A: rows in 3 groups, each row roughly a mix of its group's directions (some rows in no group):
A (120 x 10):
[[ 30.6  33.2   8.1 -44.1 -12.1  -3.0   3.6  -9.5 -26.4   7.9]
 [-16.2  18.6  35.8  -7.0  -1.4   2.0  30.3  -2.6  -9.6 -45.9]
 [-31.3 -34.3  23.3 -11.8 -26.2  29.0  -0.6  -2.3   2.4 -26.4]
 [-12.7   5.9  20.5 -27.2  13.4  10.2 -40.0  33.1  22.6  14.7]
 [ 15.8 -42.8 -12.0   3.8 -45.8  -4.8   0.9  22.7  -8.6  11.1]
 [-22.8 -45.5 -18.5   4.4 -30.0 -16.0 -21.5  -9.3   8.2  18.2]
 [  0.6 -33.0  21.2  23.9   6.7  37.8   4.0  -2.1   8.3 -37.3]
 [  4.3  46.9  -4.3 -18.3 -12.3  20.1   1.9  20.2  26.9  28.3]
 [ -2.2 -13.7  37.6 -20.8 -12.9  -6.1 -45.9  12.9 -21.2  10.2]
 [ -2.8 -40.9  29.4   4.6  -2.0  15.4 -41.0  -0.8  11.8  20.8]
 [  3.1 -12.4  19.7  23.5  20.2 -18.7 -18.7  47.8  20.2  12.7]
 [ 17.8  38.5  21.0   6.2  24.9 -19.5   2.8   3.1 -27.1 -32.1]
 [-27.5 -30.9  -1.5   0.7  24.1 -20.5   8.2 -41.2 -13.8  19.9]
 [ -7.3 -25.4  10.0  10.6  27.4 -46.3   1.7   8.7  11.1 -32.5]
 [  3.7   8.5  26.8 -15.6  15.9   0.3 -53.5 -18.5  -9.3  22.0]
 [-27.9 -26.7   0.9 -12.7  45.6  -6.6   2.6  21.6  11.8  25.9]
 [ -2.7   6.2  20.9   5.5  -2.6   6.7  42.4  17.0 -36.7  32.7]
 [ 13.4 -20.3 -11.6  12.3  47.8 -30.0   5.6 -13.2  20.2 -19.9]
 [-22.2 -29.7 -35.5 -23.0   5.6   2.1  25.1 -17.3 -20.8 -22.4]
 [ 37.8  -0.7  25.2 -15.5  40.8 -11.8 -17.5  -0.7 -15.2 -20.5]
 [ -8.6 -40.9 -34.8 -13.6  22.2  20.0 -15.6 -15.0 -17.8 -15.4]
 [-13.2 -16.5  -6.6  29.6 -21.2 -11.3  -1.8  30.0  27.2  38.4]
 [-17.7 -30.4  -4.8 -12.7  35.8   4.6 -18.0  -5.8 -12.0  42.8]
 [  8.4   9.4   6.4 -17.3 -53.5  17.7 -23.4  -4.7  -8.3 -27.3]
 [ 25.1  31.7  20.9  -5.2 -44.6 -30.8   3.3   1.6   3.1  -2.2]
 [  1.7  45.9 -14.6  -0.6 -14.6 -28.2   1.8  -0.8 -31.1 -27.6]
 [ 14.2  21.8  27.2  -7.4  -3.8  28.5  -6.6  24.9  44.9  -8.8]
 [ -0.6  -5.8 -40.9   0.1 -44.8   8.4  31.2 -16.5  -6.5  -1.4]
 [ 38.6   7.5  14.6  23.2   3.2 -10.4 -46.2  22.5   1.7  -3.4]
 [ -6.7  17.6  -3.9  -2.8 -21.3  22.3  34.3 -49.7  -8.8   2.3]
 [ 33.4 -35.8   4.6 -18.6   5.8  -4.0  -9.2  -7.1 -29.7 -35.1]
 [ 28.5  49.4   4.7   4.2 -29.3 -23.2   9.6  -0.3   8.8 -14.5]
 [-18.6  41.7  -6.8 -13.2   2.6 -28.3  40.4   0.2  17.6   2.5]
 [-17.3 -42.7  17.9  -1.7  24.2   9.3  -8.6 -16.7 -35.4  18.3]
 [-29.0  18.2 -56.3  -8.2  -0.6   5.0  21.9  -6.0 -10.3   2.7]
 [ -4.4   9.6  15.0  -3.9  26.8 -10.9  54.5  -7.4  24.1 -16.4]
 [  2.4  -5.7 -33.5  -5.6 -29.4  16.9   2.5 -24.8 -26.9 -37.1]
 [  3.4  44.2 -19.4  10.9   4.9  25.5  11.3 -16.0  18.0  35.0]
 [ 39.8  -4.6  14.1  25.7   5.2 -27.9  11.4 -32.6 -19.3  15.3]
 [-20.5  43.2 -12.9  -2.7   8.8  18.0  -6.0  34.5  31.2  -1.7]
 [  4.5  14.9  18.0  29.4  -8.2   5.8 -12.8  45.8  30.0 -19.2]
 [  4.7  40.4   7.3 -21.4  45.2 -16.9  17.1  -9.3  13.8   1.3]
 [-10.3   4.7  -2.1 -19.4 -28.9  39.3 -42.3  10.2  -0.6 -17.0]
 [ -9.2  -0.6 -13.9 -20.9 -44.9  22.3 -32.5   8.4 -11.6 -24.0]
 [-19.7  27.9   8.1 -18.0  -1.5  -5.2 -42.6 -12.6 -22.6  31.6]
 [ 12.2  -1.0  18.2  -5.8 -25.0  35.5 -22.6  32.2  25.3 -21.9]
 [ -8.6  14.4  14.0 -13.4 -29.3  38.7 -28.1 -16.4 -31.6   0.4]
 [-12.1  14.6  40.8   1.4 -20.1  -3.1   6.3  -3.3  46.9 -19.3]
 [ 28.6  21.5  43.5  20.6  19.6   6.6  -3.3 -17.5  16.6  21.1]
 [-23.0 -15.5 -15.4  -1.7  -6.9   5.1  49.1  16.3   3.9 -35.9]
 [-33.2  -0.2  33.1 -14.7  33.0  -2.3   1.2 -36.0   7.7  14.1]
 [ -9.8   8.9 -16.1  -2.3 -45.0  -4.8 -21.7  11.7 -32.5  30.3]
 [ -3.4  34.3   4.8  26.9   6.9  11.1 -34.0 -20.3  12.2  35.2]
 [ 42.2   3.6 -14.1 -47.4   5.0  -5.0   8.1 -15.3 -11.8  18.2]
 [-31.2  30.6  19.5 -18.1  31.9 -15.7 -15.4 -28.1   3.8 -11.9]
 [-11.9 -23.8  37.5  22.9 -12.5 -21.3  19.5  -6.7 -12.9  35.0]
 [ 43.1  23.7  14.3 -21.4   2.7  10.1  38.1  10.3   9.6 -14.7]
 [ 24.0  13.8  -2.4 -49.6  -9.2 -20.6  29.6  -0.1 -19.3  -8.8]
 [  7.3  -9.0  -1.7   3.3 -30.2  15.8 -13.3  21.2  35.0  43.7]
 [-11.2 -29.1   8.9  10.0  -6.8  -9.7 -13.2  -6.1 -45.8  38.3]
 [-14.2   3.7  -8.8 -43.6  -8.5  12.8  -0.4 -40.3 -24.4 -20.4]
 [-41.1 -34.5  -3.8  -7.1 -27.4  28.9 -10.4  20.3  -1.5  -3.3]
 [ -0.6 -33.4  34.0   8.3  19.8  -4.6 -29.1  20.3   6.0  31.9]
 [ 15.3  -1.6  23.0  20.5 -20.2 -45.9  -2.6  29.7   4.4  21.4]
 [-22.0   8.1  -8.9 -31.7 -19.9 -10.8  46.0   6.5  -8.2 -26.3]
 [ 45.6   8.2   2.9  22.3  35.7  -9.3  12.9  16.2  22.8  10.0]
 [ -6.3  24.0 -24.8   2.2   3.9 -11.3  56.9   4.8  18.2  -9.9]
 [ 20.9  -1.9  33.2  55.2 -11.1  11.1   6.0  -7.5   7.3   9.0]
 [-30.3 -25.7 -17.6  20.0 -30.3  -7.0  30.9  22.5  13.6 -12.8]
 [ -6.2  28.2 -35.6  17.5  32.2  20.6   1.8 -20.9  -3.8  27.2]
 [-24.4 -34.7  14.4 -25.3   9.3  -3.8 -42.8  -4.6   4.5  21.1]
 [ 29.0  -1.9  19.5  -3.2  23.6  34.5 -20.2  24.6  20.5 -25.5]
 [-29.7  -8.4   7.6  41.1  11.7 -29.6  17.9   9.5  21.7  21.8]
 [-11.2  50.1  -9.5 -44.8   0.6   4.2   1.3   0.9  17.4  -2.8]
 [-20.6  27.4  16.5  14.5  22.0  -6.8  26.8   8.7   1.9 -45.6]
 [-11.9  24.2  -6.7 -31.8  39.3   6.7 -18.3  -3.2  10.1  35.3]
 [ -8.2 -25.8  -7.3  30.0  -9.5   2.7  28.6  20.7  -2.3 -45.0]
 [-30.6 -36.8 -21.2   0.3 -28.6  27.6 -17.6   8.4 -17.5  -7.5]
 [ 11.2  17.1 -45.0  -6.7 -29.9   5.9  -1.3  24.2 -31.1  -9.9]
 [-42.9  -4.7 -15.7   7.4   7.4  17.7  46.3   7.5  16.8  -7.5]
 [ 27.0 -46.5 -11.1  25.8  -2.9   7.3  24.7  20.5  -0.9 -16.9]
 [-39.5 -19.3  16.7 -21.7  15.5 -21.0 -16.6 -16.3  -5.2 -33.8]
 [ 30.9 -28.4   4.8   5.2  26.5  39.2   4.3  29.5  11.3   0.8]
 [ 19.5 -36.1 -24.7  28.3  31.5 -11.5  -1.7 -17.6  14.7 -18.0]
 [ 39.1   0.6  43.1  31.0  -0.3 -10.9   6.7 -21.9   1.2   8.4]
 [-10.3 -22.4   9.1  16.4   6.0 -22.5  46.2 -22.4  30.1  -4.7]
 [  2.7 -31.9 -13.2  -0.9  38.7   9.0  18.6 -18.2  24.9 -31.4]
 [-38.9  -6.5   8.2 -25.7   8.3 -34.5 -18.3  -6.0  20.5  27.0]
 [ -2.2 -10.9  -6.7  48.8   0.4 -39.7  -5.7   9.0  27.2   9.6]
 [ 17.2 -18.2   0.2  24.9 -15.3  -5.1  49.0  17.2  28.1  -8.6]
 [ -3.0  12.1 -27.4  14.0 -31.6 -37.6  16.2  -9.3  19.4  28.7]
 [ 31.8 -35.7  21.5  15.2 -15.7  -3.0 -32.9 -11.3 -24.5  -4.4]
 [ 32.1  29.5   1.0  21.1  16.0 -23.0  40.2  14.6  10.2   0.2]
 [ 26.8  26.6 -29.3  29.3  21.5  10.0  27.9 -15.0  18.5   3.7]
 [-30.5 -24.3  19.7  -3.4 -32.5   4.7  -4.9  -6.8 -27.8 -35.0]
 [-37.4 -29.6   8.7 -29.1 -20.9 -17.1   6.0  29.9   8.1  11.9]
 [  1.3 -11.2  50.0  11.2  -3.4   7.9  -7.4  33.0  30.4 -13.1]
 [-22.7  19.0 -14.1  -1.4 -39.5   1.4  45.8  17.3   1.6  -4.8]
 [ 25.3 -10.3 -19.2 -38.1  -3.3 -27.6  39.4  11.7   2.0   5.9]
 [ 16.8  11.7  28.8   5.4  -4.3  13.0   9.7  20.2  34.1 -44.0]
 [-18.6 -18.2   0.6  15.9  36.6  25.0 -24.7  13.2   6.9  36.6]
 [  9.5  53.5 -30.2  -9.0  -7.3  -7.7  19.4   8.6  23.0   4.9]
 [ 16.2  -6.9 -32.5 -18.3  44.6  33.4 -13.6   4.3   4.7   6.5]
 [ 10.6  -2.4  19.3   6.6  56.0 -14.4   4.9 -22.9  18.4 -17.4]
 [  9.3 -16.2  -9.3 -15.2  -7.5 -24.5  30.5  -2.1  -8.4 -52.3]
 [ -9.6  29.3  12.8  -3.1  20.5 -19.9  43.7  -1.2  26.2  23.1]
 [ 20.6  -5.1  17.8 -26.3  34.2   4.6 -37.1  -2.1   2.8  32.0]
 [ -8.5 -15.2 -55.4 -20.8  19.2  17.8  -7.5 -15.3   9.9  13.4]
 [ -7.9 -12.1  22.3  -9.9   3.0 -21.1   9.8  53.7  18.0  22.4]
 [ -4.9  -4.5  21.7 -16.2 -52.9 -21.4  23.1   8.7   2.2 -20.3]
 [ -2.6 -11.9  27.5  17.4   4.4  32.9 -19.0  29.5  26.3 -28.7]
 [-14.9 -51.3  -5.1  14.4  -9.8  21.5 -29.6  17.9 -14.1  -5.0]
 [  9.6 -26.9  13.4  -9.0 -13.3  29.8 -46.4  -5.3 -24.4  12.0]
 [ 30.1   5.5 -18.2  -5.2  -3.9 -56.7  -1.7  11.2 -17.0 -10.9]
 [  4.1  12.6  23.9  13.1 -15.1  -7.8  18.5  15.9   0.1  57.1]
 [ -0.8 -25.7 -14.9  -4.6  17.6  11.9 -16.4   1.1 -58.4   5.5]
 [ -1.3 -45.3  34.2  23.3  -9.6  -6.0  -5.5   1.6  -6.2  33.1]
 [ 18.9 -10.3   0.2 -11.6 -54.9  10.9  -5.1   3.6  35.8   4.1]
 [-15.0 -23.7  50.4  12.3  15.7 -13.9  -2.9 -17.7 -26.7  10.6]
 [ -4.4 -13.1   4.3 -53.8  -6.0   6.6  16.0  -1.8 -27.2 -29.6]]

one row of each group, then the others: which group is each in?
[-22.1 -28.9 -41.1 -13.7  -8.8 -23.3  -2.8   5.7 -29.8  17.8]
<125>
[ 21.4 -14.9  19.9   3.4 -11.3  15.1 -25.1  -5.0 -39.6 -37.4]
<48>
[ 32.3 -29.9  26.9  18.6  22.2  12.4 -22.7  18.6   1.5 -23.5]
<96>

[ -0.8  16.1  13.2  19.5  16.3 -19.3  27.3  37.3  34.4 -17.2]
<125>
[ 26.2  -9.2   0.0 -52.7  21.0 -18.4  14.5  -7.1 -14.2 -16.5]
<48>
[ -6.1  35.0 -30.4 -17.1  -1.7   0.6  28.6  -6.5  40.5  -9.4]
<96>
[  0.5   3.8 -53.2   6.2  -0.4 -30.8  16.3 -15.6 -17.8  20.2]
<96>
[ -7.5  27.7  -2.7   3.0  16.6 -29.1  41.8 -19.9  13.5  28.0]
<96>
[-15.6 -36.3 -22.2  -9.8  14.1   6.9 -26.7 -18.7 -34.6  20.1]
<96>
[ -7.2   9.1  30.6  19.1  24.2 -15.0  32.8  15.6  30.7  23.6]
<125>
[  4.4 -41.3  11.7  -5.3  12.3 -20.2  10.9  24.5  -9.5 -42.6]
<48>
[ 18.4   0.7 -54.5   5.9  15.5 -20.5  -3.2  -7.4   0.2  31.6]
<96>
[ 14.1 -38.4 -31.5  20.3  24.4  -1.0  15.2 -17.0  10.4 -27.7]
<48>
[-17.7  -4.3 -17.3 -37.8  42.5  -9.7  -5.1  -6.5  -4.8  31.9]
<125>
